(in the rows, 128 means zero)
The rows below come in pairs that one turn or mirror swaps. Which row does each named row swap with?
musus: [136 140  86 137 100  90 120 126 131 140 158 131 134  82 138 143]
lefa: [106 126 140 135 101 105 136 111 139 148 142 150 136 117 147 149]
Vufur: [105 127 123 124 142 116 117 116 145 160 133 121 124  88 107 139]
Rif: [134 128 117 127 159  98 136 130 137 150 132 135 127  84 123 170]
Zad: [126 129 103 109 131 121 118 114 151 107 131 158 135  98 151 146]
Libad: [ 98 106 115 143 137 134 154 127 129 126 153 142 112 104 129 173]
mar: [102 103  98 153 117 117 139 141 108 122 148 144 116  93 125 164]
rolub: [ 99 146 134 151 132 119 137 146 140 122 143 124 126 110 155 147]
Dun: [104 115 111 112 133 141 149 116 153 122 140 144 119 107 143 170]
pesav: [107 120  62 135 130 133 122 107 144 117 147 121 130 119 138 145]
Tam: [111 131  87 158 144 120 128 137 137 103 154 123 133 111 161 151]
reda: [116 141  99 138 132 107 137 110 157 154 168 105 146 116 142 157]
vada: [110 126 122 126 102  90 134 111 143 150 143 158 140 121 147 160]
Ropu: [100 106 108 150 132 131 156 133 117 130 154 142 115 103 130 170]
fomiv: [112 131 118 124 141 117 129 123 143 162 133 119 121  77 107 146]
lif: [100 137 115 142 159 101 122 112 139 145 126 115 146 131 133 152]
bufi: [118 128 120 125 141 117 133 119 141 161 138 119 126  80 105 148]
lemib: [ 99 136 142 129 108 101 132 115 142 150 134 150 132 114 145 156]
Deto: [144 124  99 122 148  98 138 129 126 137 137 140 130  95 130 186]
bir: [119 140 104 137 142  93  97 124 131 124 115 138 148 111 144 140]
kud: [127 122 111 124 111  89 133 111 124 135 142 158 141 121 148 174]
valal: [ 93 111  74 138 126 134 120 101 153 131 142 120 127 109 125 136]
rubig: [128 148  94 129 109  98 129 117 155 148 165 113 149 109 145 153]
gidif: [ 91 118  95 133 119 138 114 104 151 147 139 125 125 111 118 129]
Gevu: [ 98 111 116 131 134 142 154 123 144 126 148 144 118 101 141 172]
dotul: [110 135 109 144 154  92 110 132 133 137 112 130 148 119 131 148]
zule: [112 129  71 146 138 124 123 129 141 102 148 121 129 112 156 151]
fimi: [118 115  86 154 102 105 129 136 104 131 144 140 119  95 119 155]
fozi: [ 92 112  91 135 131 128 121 102 143 153 143 124 123 104 109 130]
siput: [135 140  94 146  95  87 117 126 125 133 150 136 134  87 131 145]
bib: [137 141  86 137 104  87 121 123 129 137 160 124 132  87 134 143]
Dadoz: [114 121  64 140 130 129 120 113 142 106 149 121 131 119 143 149]
zize: [111 119  95 157 112 107 124 139 104 121 142 154 114  93 123 153]
Fura: [112 138 101 129 149  91 102 123 129 118 112 134 140 115 132 141]

pesav pairs with Ropu
Tam pairs with Dun
vada pairs with dotul

The rows below come in pairs that one turn or mirror swaps. Which row does each named row swap with?
letaf: [131 119 126 130 160 109 118 143 154 121 127 165 115 128 118 131 127 126
 134 127 117 111]
Kitul: [121 144 122 130 127 114 117  86 121 131 144 129 137 129 136 140 126 124
 138 121 112 154]
kude: [140 129 129 115 133 152 144 146 103 115  92 121 118 128 126 127 122 150
 136 137 124 117]
miz: [138 155 152 119 152 132 149 125 123 124 125 137 149 124 119 113 125 117
 103 115 150 136]
vad: [146 117 142 133 147 143 130 157 117 113 127 143 120 129 117 116 135 143
 167 117 146 121]
vuvok: [134 120 113 137 131 119 131 139 114 140 164 123 108 139 116 124 138 150
 139 105 135 141]
Folib: [134 140 155 128 143 137 112 108 120 108 113 146 151 126 147 134 134 112
 141 145 130 131]
baki: [138 146 121 127 132 148 129 126 111 136  89 130 107 133 112 110 130 142
 148 126 124 110]
gona: [112 132 113 127 126 114 113  82 123 136 138 132 141 117 130 139 129 128
 128 122 119 153]
Rav: [131  89 129 127 114 132 119 154 115 113 131 147 138 116 110 126 150 128
 138 122 151 122]
Goka: [110 121 115 145 138 141 127  97 141 138 140 138 123 122 117 114 113 130
 142 121 163 103]
mumo: [139 133 115 143 142 160 129 157 128 134 132 132 122 153 134 142 142 119
 131 123 115 124]
bagaz: [128 109 103 139 128 126 135 138 114 149 157 118 117 121 100 129 129 152
 132 109 148 129]
gubup: [137 144 106 149 127 147 115 117 122 141 116 132 117 129 119 110 147 125
 148 115 162 107]
naruz: [122 120 118 153 128 128 111 103 132 102 117 143 159 105 141 119 129 129
 147 138 151 133]
dad: [147 147 153 117 145 133 147 118 129 110 122 148 143 117 127 136 110 134
 113 109 156 122]
vapa: [122 105 144 104 134 140 124 117 127 142 117 120 143 121 105 144 154 108
 140 129 145 143]
dunun: [114 160 138 137 158 107 142 131 141 120 140 116 140 121 131 133 145 124
 139 134 134 148]
zeme: [107 151 134 147 147 106 141 127 138 126 136 104 145 118 138 118 146 130
 139 131 140 144]
vusod: [153 114 136 145 125 142 117 159 126 129 133 156 123 104 118 145 131 117
 113 111 132 137]
maril: [114 131 116 129 125 114 119  81 120 136 134 122 146 110 123 143 121 125
 125 135 121 147]
fumaz: [144 144 138 127 133 138 136 113 121 114 130 155 136 105 120 139  85 131
 122 112 154 121]
Zatum: [130 126 123 150 147 117 112 129 127 107 106 135 124 101 139 105 117 123
 137 143 106 132]
dule: [109 122 115 141 136 113 136 109 153 149 124 124 122 110 103 121 109 137
 131 100 147 121]
vazuk: [130 124 125 131 154 113 120 135 164 121 123 167 112 133 113 132 131 127
 129 126 122 116]
Nus: [140 130 129 112 126 149 139 149 105 129  93 114 121 129 132 129 126 156
 130 132 126 123]
Sagom: [141 130 129 116 133 152 136 135 106 116  92 118 115 129 131 124 128 157
 142 132 124 113]
Fet: [117 142 134 136 130 118 117  83 113 121 136 138 144 127 133 138 133 116
 139 121 118 149]
Vado: [123 142 136 132 166  97 128 126 157 115 119 153 119 127 121 135 123 126
 131 128 128 133]
pov: [134 141 155 129 142 140 115 106 118 105 121 151 149 129 149 132 128 111
 138 145 134 126]
begub: [135 128 130 129 138 131 140 111 117 113 128 153 135 103 118 144  82 125
 127 107 155 121]
pup: [120 111 116 132 136 131 130 109 108 131 142 103 148 113 132 136 127 133
 111 147 135 156]
kubo: [144 118 139 136 149 141 131 161 119 116 132 145 119 127 122 111 134 139
 161 112 150 111]
Sufe: [137 107 130 127 136 144 133 135  93 123 100 113 121 119 123 139 122 152
 126 152 137 141]
mafuv: [120 133 143 108 140 112 130 121 118 120 124 119 149 114 116 105 154 101
 126 123 140 138]
Giren: [141 117 135 121 132 144 132 143  94 118 102 112 122 116 121 128 123 157
 131 148 127 137]
lomi: [129 108 119 133 135 137 137 126  97 124 120 107 144 110 131 137 122 149
 118 155 129 151]
puz: [110 121 108 140 149 139 128 110 135 132 137 126 125 123 132 103 116 131
 146 130 167 103]
nud: [125 142 129 137 163 101 132 129 165 125 123 156 122 125 121 129 123 125
 133 132 119 131]
goful: [131 109 105 130 120 122 123 112 124 142 141 142 111 105  96 141 108 140
 146 107 145 123]
gibu: [137 117 118 131 121 122 136 116 121 128 135 161 124 101 103 148  94 140
 134 109 148 118]
bape: [134 115 106 134 129 125 131 109 120 133 137 144 118  96  97 141  97 139
 145 111 152 124]
Pelu: [131 132 109 142 146 164 133 159 129 127 122 124 130 148 131 150 139 119
 135 122 114 127]
tuvuz: [124 107 117 126 133 136 131 117  95 130 135 108 139 109 124 142 123 134
 109 153 136 151]
per: [113  97 143 111 136 144 131 116 122 136 123 105 144 121 105 129 152 120
 133 136 135 146]
Lefug: [159 118 135 150 131 147 117 156 129 127 132 154 128 115 116 139 132 109
 115 111 139 137]
Zimug: [142 154 146 117 139 127 143 118 134 120 115 148 139 112 132 134  97 137
 118 107 155 123]
sebo: [119 107 136 109 127 142 128 116 126 147 121 103 142 122 104 136 150 120
 116 125 141 149]
motup: [118 142 126 134 105 130 123 134 131 146 134 136 113 135 115 148 151 116
 147 111 136 107]
zet: [107 127 105 136 135 130 126  99 142 140 131 123 120 116 116 107 110 136
 135 114 157 104]
rodu: [142 128 116 148 163 155 124 143 143 122 120 130 152 133 140 143 140 119
 132 131 113 141]
vaga: [129 127 120 156 145 120 113 130 128 110 111 135 127  91 146 111 115 133
 132 140 109 136]
suv: [147 151 148 124 145 134 149 117 131 110 113 152 138 115 125 137 104 133
 116 117 157 126]
pebo: [113 125 110 151 103 135 122 117 128 116 119 120 133 122 157 129 133 127
 108 134 146 129]
ped: [123 108 103 135 130 125 130 138 116 146 160 124 117 128 112 123 139 153
 131 103 141 140]
tana: [135 132 109 142 143 158 135 159 138 136 126 132 131 143 129 143 144 117
 129 130 107 133]
Voluk: [121 153 118 137 121 136 126 143 129 138 137 135 106 140 118 152 146 121
 152 121 127 108]
Pora: [132 126 110 144 157 159 134 145 147 119 120 124 150 135 136 133 141 120
 129 130 109 144]
vum: [129 115 122 148 135 125 132 142 105 131 156 129 109 140 113 116 145 151
 144 105 141 132]
Puzet: [129 145 140 134 168  99 129 121 155 116 121 148 123 124 126 127 124 124
 140 125 116 140]
tizo: [125 109 128 131 111 110 138 138 144 117 115 129 123  99 108 132 137 133
 140  93 145 144]
Zulo: [107 113 122 130 121 141 131 120 125 153 119  99 137 131 120 139 140 122
 101 131 127 137]

Nus pairs with Zimug
Rav pairs with naruz
Kitul pairs with vuvok
sebo pairs with zet
puz pairs with vapa
mafuv pairs with gubup
fumaz pairs with Giren
Puzet pairs with mumo

The rows below come in pairs that one turn or mirror swaps. Which row does each named row swap with?
ran: [ 96 116 117 144 128 158 116 139 134 146 112 129 143 148 138 148 134]
zuro: [128 130 123 125 169 142 144 145 154 151 147 148 136 105 125 144 125]
dades: [117 139 166 138 127 141 100 158 158 129 109 149 144 150 136 114 135]
seda: [105 107 110 146 128 150 109 142 136 141 111 127 146 139 147 148 140]
bugup: [128 138 123 112 130 104 118 127 142 138 126 159 115 107 137 114 120]
zabo: [119 127 141 127 163 136 149 139 146 149 158 147 132 120 126 128 109]
tatet: [144 141 133 119 117 113 112 144 138 170 112 120 124 122 120 116 136]
Keb: [135 143 120 131 136  97 104 125 139 155 131 113 130 123 126 125 118]
bofu: [139 102 115 116 124 114  95 145 135 162 133 148 133 113 138 125 128]
Nipif: [123 134 162 144 123 142 101 163 146 130  98 145 136 135 138 110 130]
vegug: [122 135 127 130 178 129 142 146 150 147 143 121 120 127 123 139 118]
Mefin: [135 136 130 125 122 106 105 144 158 164 133 143 108 113 110 116 124]
botaz: [132 143 123 128 154  99 119 147 148 148 108 123 124 102 138 126 109]
Vifu: [121 134 167 139 132 150 106 161 154 123 110 154 143 143 141 112 128]
bikuf: [124 147 135 116 168 135 135 143 165 151 143 117 146 133 124 140 138]
num: [111 110 141 127 164 128 147 129 149 155 146 141 126 132 135 147 111]
gipuf: [121 140 164 135 122 139 103 162 151 126 109 147 134 143 148 111 127]
sira: [141 131 132 135 149  90 117 152 131 151 107 132 135 109 128 123 132]
rus: [101 110 114 142 137 148 111 138 128 142 111 130 144 149 149 150 137]
Ripem: [118 120 131 107 155 122 144 138 152 155 151 153 148 133 116 126 134]
tez: [150 139 127 150 126 113 117 136 142 161 118 131 113 112 141 130 112]
Nozu: [129 135 126 128 127 101 103 158 148 152 131 132 132 105 102 129 128]
vager: [104 108 113 131 127 151 104 139 129 146 112 132 137 153 138 151 141]
bup: [122 147 143 135 153 139 142 141 156 169 152 135 142 118 114 118 120]
kufa: [113 132 112 107 151 111 128 131 138 136 150 153 131 134 131 141 109]
Gos: [121 134 160 131 125 153  99 164 155 129 118 154 137 140 147 109 139]
zimot: [129 146 136 144 144 114 117 166 134 155 121 161 132  96 122 129 112]
Feka: [135 121 146 125 178 140 129 161 147 139 147 141 147 117 146 125 119]
Geli: [121 127 160 135 121 151 107 156 154 118 120 148 146 142 141 105 128]
Gopa: [114 129 121 102 152 132 131 143 157 164 144 147 135 124 101 122 114]
Fidor: [ 94 111 116 130 136 151 114 136 150 140 121 134 144 157 145 150 141]
Sav: [135 128 121 138 134  95  91 136 141 153 130 139 123 100 120 131 118]
ras: [135 119 152 140 135 100  91 142 147 152 121 148 124 111 111 127 117]
Dif: [107 111 113 138 138 153 104 146 129 140 116 127 137 148 151 149 144]
Tanur: [117 134 163 135 124 144 100 156 157 127 113 157 142 138 142 108 131]
vep: [ 96 115 112 138 132 154 108 146 138 149 119 131 142 148 139 156 142]
Nav: [119 140 166 137 134 147 105 162 161 124 111 149 140 136 149 118 133]
pek: [115 141 161 140 119 142  99 150 158 121 109 144 143 140 144 114 127]
Fuze: [117 133 132 116 153 120 157 149 146 142 148 122 131 125 130 135 113]
pum: [102 111 113 140 134 151 115 140 132 146 110 134 143 148 145 155 140]
pofu: [104 107 112 139 126 145 107 137 138 145 110 134 143 150 147 151 139]
Vos: [121 151 137 124 166 122 139 139 148 150 138 124 128 121 137 149 106]
busi: [106 112 120 135 127 153 110 139 131 149 116 134 140 157 143 147 149]
narak: [153 129 124 114 131 107 104 135 136 139 128 144 119 109 121 119 117]
Gem: [116 137 118 130 176 138 126 146 132 145 133 150 138 104 109 137 126]
loso: [ 99 114 119 142 130 147 115 140 136 149 107 129 142 158 145 151 140]
kedu: [130 136 130 128 161 144 119 134 162 146 161 145 140 138 105 136 114]
Nup: [125 138 166 140 130 145 100 160 153 124 110 147 143 142 148 118 141]
feso: [129 144 134 119 123 113 103 142 146 171 134 145 122 117 100 131 113]
sekil: [120 139 165 134 126 143 101 157 155 123 111 154 144 139 141 112 133]

narak pairs with zuro
sira pairs with Ripem
kufa pairs with zimot
bofu pairs with Feka
tez pairs with kedu

The rows below come in pairs that one turn or mirror swaps. Which row does each named row swap with?
depuf: [148 130  96 111 147 110 128 142 130 122 102 105 132 142 120  98 160 134
 112 127]
Rad: [139 111 104 123 129 135 149 142 117 116 123 110 138  95 126 141 123 132
 138 109]
tisa: [100 144 126 134 140 118 141 124 142 138 112 115 127 117 174 102 149 125
 120 144]
gikov: [150 126 113  99 120 141 113 140 145 131 125 114 146 123 159 151 127 140
 107 137]
Peta: [110 143 130 131 134 150 138 142 153 143 129 124 141 111 143 100 155 105
 133 139]
tevag: [117 126 146 134  99 136 124 117 124 153 113 120 112 138 145 133 139 115
 124 127]
Zik: [112 113 130 129 125 109 130 141 127 127 130 123 107 128 123 121 124 138
  82 117]
fif: [130 137  91 117 146 114 139 128 124 134 106 118 119 148 126 114 162 121
  97 125]
kepi: [142 117  90 120 160 113 146 132 151 118 114 103 127 145 131 114 153 120
 135 112]
Vus: [127 109 130 117 134 143 130 180 132 133 119 140 119 146 143 135 145 135
 125 122]
tuf: [140 121 147 143 107 142 111 133 117 156 123 124 130 127 143 141 132 117
 132 125]
Puzu: [142 123 132 141 114 138 119 118 124 161 111 130 114 129 142 141 131 140
 112 115]
Som: [124 115 140 124 134 106 119 137 125 120 131 121 118 122 127 107 110 125
  87 126]
zenup: [134  98 107 128 124 125 147 144 124 130 128 108 135  95 126 137 117 137
 146 118]
fud: [131 142 124 144 118 108 125 126 155 140 128 100 128 109 137  82 141 115
 131 132]
gisik: [118 151 133 131 118 122 133 135 154 143 122 118 127 111 151  80 143 112
 130 137]
ramup: [104 119 132 130 124 111 127 141 130 126 132 123 119 135 116 112 112 132
  91 126]
gufe: [130 123  89 106 149 108 157 132 146 127 103 115 122 133 139 122 165 121
 121 122]
teb: [139 107 104 126 132 113 142 137 109 121 125 109 126  98 124 132 128 140
 141 103]
melun: [114 105 119 130 129 144 131 175 139 146 114 126 116 130 149 120 132 152
 144 115]
soso: [116 134 136 132 145 112 107 143 128 107 121 109 123 137 147 136 128 144
 154 144]
Tisod: [114 122 126 132 138 126 102 146 120 107 123 100 119 135 153 138 133 134
 157 126]
dor: [150 112 123 119 127 151 140 177 145 128 109 124 116 140 137 122 142 141
 141 124]
mazom: [128 122 115 125 128 141 137 178 135 140 114 132 117 140 153 122 157 146
 135 105]
zadus: [147 126 121 103 122 148 116 129 150 118 122 114 136 120 164 152 128 126
 109 138]
boza: [145 136 113 133 165 132 132 129 132 142 107 111 131 151 125 123 164 108
 119 125]
vevi: [112 149 129 126 124 118 141 133 137 136 124 134 127 103 148  87 150 105
 116 140]
gepo: [137 124 112 100 118 147 112 137 148 125 119 103 137 119 157 144 132 132
  94 138]
bogid: [147 132  90 120 136 121 137 123 113 123 114 107 124 149 137 113 161 117
  98 119]
rul: [106 135 138 131 138 112  97 149 124 114 126 109 122 137 156 138 132 143
 144 131]
zom: [113 135 126 140 143 123  99 142 120 116 127 100 124 144 148 140 123 139
 144 142]
pive: [115 139 124 134 115 121 135 109 160 128 138 116 127 111 147  94 142 107
 120 126]
Nep: [154 121  96 120 156 114 139 144 123 144 103  99 136 136 127 107 152 109
 129 123]
kenif: [137 115 101 114 158 123 151 134 130 141  96 107 137 149 146 104 154 127
 128 113]
romu: [138 130 134 142 103 131 122 124 129 174 121 127 130 138 144 129 134 130
 127 121]
bura: [137 130 108 109 124 156 116 141 144 120 127 118 135 119 160 147 128 137
 100 145]
Mibot: [126 143 140 137 123 129 139 118 142 140 122 124 134 113 156  77 143 123
 123 127]
dabet: [142 120 118 103 116 144 112 130 153 124 130 127 133 129 153 142 125 133
  98 147]
Karu: [124 146 108 139 119 130 134 138 141 136 127 111 141  99 134  84 142 118
 149 140]
rudu: [109 109 122 118 118 108 132 139 133 135 139 127 119 120 124 105 116 138
  91 126]
Bimi: [126 108 103 111 132 117 152 132 116 130 130 120 147  97 129 127 116 131
 143 116]
natan: [121 120 129 124 136 106 120 142 121 124 134 114 121 123 124 101 123 135
  86 106]
bizo: [110 128 137 127 144 118 101 148 136 109 123 103 120 148 156 134 125 132
 146 139]
tato: [149 123 107 102 123 143 115 138 145 119 130 105 134 121 154 155 130 134
 103 138]
tamag: [161 129 103 131 160 124 135 138 145 141 100  90 139 129 154 109 145 134
 118 136]
Vaz: [118 139 109 136 115 126 142 141 134 124 138 121 142 120 143  83 137 119
 147 150]
bisuk: [128  99 108 111 137 125 147 143 113 118 120 110 139  96 139 132 116 121
 139 117]
det: [103 131 133 129 135 114 105 144 130 112 138 108 119 137 151 139 125 140
 144 144]
bovo: [106 144 114 120 109 118 132 119 130 133 117 117 142 101 140  91 151 116
 134 141]
Ket: [150 132  95 112 155 115 147 130 133 140  95 107 124 143 140 121 161 116
 126 118]

gufe pairs with fud
tisa pairs with tamag
Vaz pairs with bogid
boza pairs with Peta
Tisod pairs with dabet
depuf pairs with bovo

